Each path below is one point turned by a fixed rotation once a step. After each direction that follows a path, write how fast that rotation turns it, in degrees per step (0 if it stays still).
Each turn is a multiple of 5 degrees from 10 to 175, or 0.
Each row of a path follows its step; steps can be skipped.
Rotation 1:
step 0: [ -2  -4  14  30  -2 -18 -32 -17  -5  18   0  32   3   0   0  -1   3 -17
   4  11  -4  19 -13  -9   0   4  18  -9   5   0 -22 -29 -16 -10 -36  11
  -4  -6 -11  13 -15  36  11  -3  25   0]
step 1: [ -4 -22  24  11  -1 -13   6  -6  12   1  -2  17   8 -20 -30   7  -1 -16
 -25  -9  25  -8 -20 -11  -3  13  -6  26  17  17  -1  -6 -14 -18 -34  38
 -14  16 -11 -26  -6  -4   5   4 -13   8]
step 2: [ -8  12   8 -13  -6  -4  -5   9   6  14   6   2  30 -20  -7   4 -18 -23
  -7  14 -14  -9  -8 -36  17   9  23  39   5 -11   1 -30  -4 -33  -9  -2
  19  -4  11  13  -6  13   1  -6 -14  23]
step 3: [ -2  -1   3 -15 -23   4 -45  -9 -18  20  11  24 -12 -23  26  11  -8 -25
 -17   9  23   1  -2  12  13  -8  18   1  20  19   8 -20   8 -25 -10   0
   2  23 -16 -14  -6  19  -1   5 -10   7]
step 4: [ -9  -7 -12  17  10  -9  -4 -27  -6 -11   3  16 -17  10  22 -19  -4 -12
 -24  -9  16   6   9 -26  -8   3  10  29  -5  36  -2 -14   1 -24 -18  36
   5 -11  16   4   4  15 -13  -7 -24  21]
step 5: [-19   9  -5  40 -12  -3 -15  -6   2   9   1  19  22 -13  12   8 -35 -26
 -10  -5   8   2 -25   0  -5   4   3   9  17   6 -30 -36 -20 -14  14   9
  -4 -22  11  -8  17  13   4 -13  11  -3]
step 6: [  5   4  34   1  -8 -15  -9 -24   8   9  -6  28  13 -16  -9  -5  -3 -29
 -15  -8  29   2   7 -15  15  22  15 -14   1   4 -26 -11 -12   7 -15  29
  -2  18 -29  20  -3  28  -2   0   0   7]
step 7: [-17   4  -9   0  -3 -12   8   1  26  29   6   2   2  -4 -17  -5 -21 -20
 -11  19  12 -15 -11  -7 -16  10  19  15  10   7  14 -27  -4  -9 -40  29
   2 -14 -19 -13 -13  -5  10  -9 -31  20]
step 8: [-11 -11  -9  -4  -9   5  -6   4 -11  21  11  18  -7 -34  12  12 -13 -16
 -29  -1  -6  -1  -4 -25   9  -7  11  33  -5 -18   0 -25 -23 -22  -3 -11
 -13  -8 -19   4   3  38   8  21   2  25]
step 9: [ 24 -14   5  -4   3 -22 -29 -19 -16  23  26  11 -17 -11  11  12 -12 -10
 -28 -15  35 -24  -8  -6   0  -2  15   7  16  28 -12 -14  -6 -17 -12  14
  29   6  14  13  -3  -1   4   6  -4   7]
step 10: [ -2  17  -6  11  -7 -10 -27 -29  -3  -4 -11  23  -3   6 -12  -4 -23 -22
  -7   1  -2 -11 -12 -20  -9  -5  16  10 -22  16   3 -25 -11 -42  -1  29
 -31 -14  12   2  11  -7 -17 -19  -8  12]
step 11: [-29 -13  19  23  -9  -3  -8   2   5  12  33  21   6  -9  10  13  -9 -26
   5 -10   0   6  16 -18  19   6   8  -2  14   8 -26 -40 -19 -13  -1  16
  -9   9 -20  -2  33   4  11 -12 -11  -7]
[ -5  -1  -3   1  10  -4  -2   7   1   6  12   2   3   2   5   2   4   1
   7  -3   2   1  -1   5  -2   4   0  -4  10   4  -5  -6   0  -3  -2  -3
  11  -5  -2   1  -6 -12   8  -5  -2  -4]  170
[ -2   1  -3   0  -7   7   9   9   0   0  -9   2   3   0  -2   6   1  -5
   2   0  -6 -11  -2  -3  -1  10   3   0  -2  -4  -3   6   1  -2 -15   0
   6   5  -9   0  -1   0   6   4  -1  -4]  65
[ -4  -5   0  -4  -4  -2  -7  -1  -3 -13  -1  -3  -5  -1  10   0  -5  -3
   3  -5  -7 -10   2   1   7   1   3   2   3   7  -3   3   7  -6   0  -4
   0  -1  -2  -1   7  -7 -10  -9   3   2]  55
[ -1  -6   6  -2  -3 -11   5  -1  -1  -3   0  -1   0  -8  -5  -5  -1  -1
  12   7   1   3  -2   1   6  12   0   2   4 -12   5   2  -6   1   4   9
  -1   0  -3  -3   3  -1   1 -10  -1  -3]  70
[  3 -12   8   2  -1   1  -9  -2  -2   5   2  -7   2  -2  -6   5   7   2
   5   1  -4  -1   1  -7  -3  -4   3   3  -9   3   7  -1  -3 -14  -2  -4
   1   7   5  -3   2  -7   3   2   2  -4]  45
[-10 -10   2   3   4   7  12   0   8  -7   0   9  -1  -2   3   6   0  -4
   2  -2   2  -2   2  -1   0 -10 -11   3  -2  -7   4  -3   1  -4  -2   1
  -3  -8   7   0   1  -4   2   0  -6   3]  115
Rotation 2:
step 0: [ -5   8  -7  11  43  -4 -16 -14 -26  19 -29   6 -13  -3 -10 -13  13  14
 -20   1  -3 -13   9  -3  -6  32  12   7  15  24  12 -13 -41  -6   3 -47
  10 -26  -8  18   8   8  18  -8  15  10]
step 1: [ -2  -3  29   4  16  19  -5 -15 -21  -1  -1  42   5   4  23  15   5 -10
  -6  39  27  12  20   8  13   9  -9  -8  -6  -5   5  -6 -10 -27 -12 -42
   5  17  14  -2  -3   9   4  41  -2  29]
step 2: [ 12   6  51  17  16  18  -8   0   0 -36 -14  -2  24  -2  25  -1  29  15
  37 -15 -22  -3   3  -9  -8   9 -28  10   1  -2  16  17  -5 -12  12 -26
  13 -12  -5  19   0  -1   1  24  29  -9]
step 3: [ 20  17  34   1  13  41 -15 -19  22 -15  -5   0 -20  10   6  22  19 -12
  16   3  -2   8   1   0  -9  -6  -8  -8  19  36   2 -11  21  -9  10   8
  27   6   4 -25  28   6  -7  15 -43 -15]
step 4: [-26   5  17   9   9 -10  -3  -2   3   2  16   9  23  35   5  33  30   4
   3 -14 -12 -17 -17 -31 -13  -3   4   5  20  30  18 -11 -26   7  -8 -10
 -14   1 -37 -14  21  31   0 -21 -14 -26]
step 5: [-27   6 -14 -22  14 -22  -4  21   2 -13  -9  43 -33 -14  -5   4  31  -2
 -17   5 -19  -8  10   4  12 -16 -20  14  -2  28  12  -9   3 -14  -4  -9
  -2   7 -33 -34  -3  12  18  16 -30  17]
step 6: [-27 -24  35  -2  13 -16  -7  22 -11  11  13  -1 -17   0  -1 -23  26  16
  30   3  21 -10 -18  11   3 -11 -21   6   7  -7  15   1 -10 -45 -35 -26
   6 -12 -16 -14 -20  -7  -3 -30   1   7]
step 7: [-31  -1  21   6  26   0 -19 -14   3   7  12   6 -33 -23 -10 -23  -7  16
  39  16 -10  23   5  -2  -3  40  -7  -8 -13  24  -5 -11  40 -15  13 -11
  13  18  -2 -16  -7  13  14  -1  18   1]
step 8: [  8  11   5  19   0 -17 -11  -8  24  10   5  21  43  10  14 -19   7  27
  35  34   7  -3  -6   6 -17  11   6  21   2   9  11 -16   9 -19  -6 -14
  21  18  31   3  21  28   7 -27 -14  -3]
step 9: [ -5  -5   6 -21  37  10  25 -16   0   4 -36   8  35  -1  10  25  10  11
  -1  30 -24   7 -22   6   2  12 -24  17 -39  20  19   6  14  18  19   8
   7  15   6 -27   2  12   2 -17  -3   5]
step 10: [ -2 -32  27 -17  -4 -26  19   2  -1  -8 -19  -9   4  22   4 -14  39   8
 -30   4 -20  -9  -1   6  12  -8  -8 -14  14  11  -4  11 -15   2  17 -23
  50  18  21  -8  18  -3  -1 -30 -20  -1]
step 11: [-17  -6   5 -32  14   8 -10 -11  -1  18 -22 -22 -19  -4 -18  15  24  -2
 -20   4  17 -10 -18   8   1  25  -2   1  24  16  17  -9  -5  13  -6 -43
  12   4  -7 -32  34  -8  19   8  44   8]
[-1  1  8 -6 -8 -4  3 -7 -4  6 11 -1 -7 -8 11 -2  0  1 -4  0 -2 -7 -5  3
  3  5  0  6  6  1 -2  2 -6  1  1 -4  0 -4  0 -3 -7 -5  2  6  3 13]  70
[ -8  -6   3  -4  -7   6  -8   2   1  -4   1  -5  -3  -2   0  -2   2  -4
   5  -1  -1  -4   8  10  10  -4 -13  -6   4  -6   2   9   3   2   2  -5
   1  -1   6  -1   1   1  -5  -2   8  -5]  85
[ -1 -10  -7   0  10  -7  -8   6   0   3  10   3 -10   0  -6  -4   2   6
  -2  -5  12   0   1  -2   1   4  -8   3  -5   2  -3   1  -6   4  -6   3
  -5  -6   4   0   2   1   3   5  -1  -1]  55
Rotation 3:
step 0: [ 15  27  18  14  18 -15   4 -18   7  -7 -15 -33 -30  24  -6 -28  -7  26
  -4 -10   7  -3 -30   0  14   1 -27   6   1 -11  -8  23 -16   8 -27 -11
 -10 -11 -16  -9  21 -14  -7 -32  21   7]
step 1: [  4 -17   4  37 -13   1  35  16 -10 -13 -25  -3 -10 -24  14 -44  -5  -3
  24 -29  -2  -9  15  11 -16 -14  -9 -16 -10 -23  -4   5 -16  -1 -31 -11
   3   2 -27   2   2 -20  21  11  -8  16]
step 2: [ 10   3  23   4  21 -10  -1  32  12   6  38  -9 -22  -3  19   3 -24  -9
  11  -5   0   0  19  22   8 -52  -8   0  -1  -9  12  21   0  -1   5 -10
 -23  -2 -25 -28  12   8  28  10  21   6]
step 3: [ 29  17  14  -4  -4  -2 -18   7  -9 -22   9  18  18  -5  28  -4 -21  15
 -27   4 -15   9   8 -21 -27  -8  32  -3   2   4  28   3 -18  -5 -18 -39
 -26  -3 -13  11  -5 -20  23  24  -5  -4]
step 4: [ -3   3   4  -3  11  19 -26 -24   7 -14  15 -14  29   3   2  -2  18 -12
   2 -16 -26   7  15 -31  -1 -27  15 -11   2 -23  -9 -37  18 -10  18   2
 -36 -21 -26   7  24  22  26  -1  -5  -6]
step 5: [  2   6 -16 -17  38  10  19 -16   0 -14  -7  22  32  10   9  22   0   7
  17   0  -3  28   6   9 -43  -3  -2   0  29   9  21 -28   3  -6  18 -19
 -11  19   6  10   0  23  -5  -2   2  35]
step 6: [ 17  30   4 -17  32  11  14 -29 -10 -12   5 -31   8  17 -13   8 -10 -12
 -14 -19  -1  -6 -18 -18  14  33   1  -2  -6 -14  16 -14   4  28  -7  21
  -3  -3   7   9   0  28 -14  29  24  27]
step 7: [  2 -23 -20  39  29   2  11 -17 -28  26 -20 -15 -19  -8   5  -9 -24  -4
  -1  -5  11  -6   6 -15  -9  18   2 -22   2 -26  10 -26   5 -15  16  -3
  13   8  12  12   2  -6 -37  26 -23  15]
step 8: [  9 -22  -6   9  27  13  10  18  -3  12  -4 -39 -29   1 -17  36 -21  10
   5  18   6   5  29   2  27  21  11  -4  16  -2  21  -6 -23   6  -4  14
  14 -10   1 -48  19   8   4 -10   5   2]
step 9: [ 14  18 -21  11  -1 -17  -8 -13  -9 -15  -2   8 -29 -34  -6   5 -24  18
   8  10  30  23  10   6   8  22  28 -13   8   3  32  23   2  18  -4   7
  20 -21 -21  18   6 -28   9  -1 -27 -12]
step 10: [ -3 -12   0   3 -18 -14 -22 -12   3 -20 -30 -43 -14  -7   2  22 -10 -20
 -11 -24   0 -10  26  23  15 -18  -1  18   2  -8   2  10   5  -3   8  -1
 -14 -31  -4  26  33 -13   9 -39  -8 -14]
step 11: [  9  -8 -26   8   9 -41  13 -10  20 -21 -31   0   1  -9   5  -2  11  24
  -6   3 -18  26 -21  20 -18 -39 -10   6  -9 -10  26   1  -3  13   1 -13
   9   1   7  -7 -15 -20  31 -38   3  11]
[  2  -1   4   3   0  -3   8   4   5   2   1  -1   4  -3  -2  -9  -1  -9
  -2   7  -6   7   5   5  -1  -4   3   0   0  -6  -2   8   6   5  -6  -6
 -11   4  -3   4  -4  -7   2 -10   7  -8]  35
[  0  18   5   8  -3  -4  -2  -1   0   5   0  -8  -2   7   7  -1   6  -3
  -4   2   4  -5   1  -2   1   4   2   5   0   1  -1  -7  -1   5  -4  -8
   3  -1  -2  10   0   0  -2   2 -10  -5]  115
[-10  -2   3   3  -8   0  -9   3 -12   3   6   1   2   5  -4  -5   1  -6
   3  -3   0   9  -2  -4   3   0  -5  -4   0   7   6  -2   0   8  -2  -4
   4   7  11   1   8  -3   5  -3   4   2]  0
[ 7  5 -4 -6  3  1  2  3  4  8  0 -9  8  2  2  2 -1 12 -1  4  3 -7 -1  0
 -2 -4  6  1 -1 10  4  3  2 -3 -4 -7  6  6  7 -5  6 -2  2 -9  8  4]  130
[-10   0  -2  -2   2  -6   6   0   4  -3  -9  -1   4   3   4  -4   4   8
   0  -4   4  -4   6  -6  -2   1 -16   0  -1   2   5  -1   8   8  -2   4
  -5  -6   0   7  -4   1  -4  -4   8   5]  65
[  1   0   6   1   8   8   3  -2  -9   8   1   4  -9   0  -2   1 -10   0
   9   2  -5  -4  -1  -1  -6   3  -4   1 -16   2  -5  -4   0   3  -8  -1
   3  -3  -3   0  -4   0  -5  -7   2   3]  55
[  0  -5  -1  -8   5   2  -4  -5   6   9   2   6  -1   7   1   0   2  -2
   2   3   1   3   9  -7   4   4   5   0  -2  10   6   6  -1  -5  -3   4
  -8  -7  -2   3   1  -6   8  -5 -13   0]  65
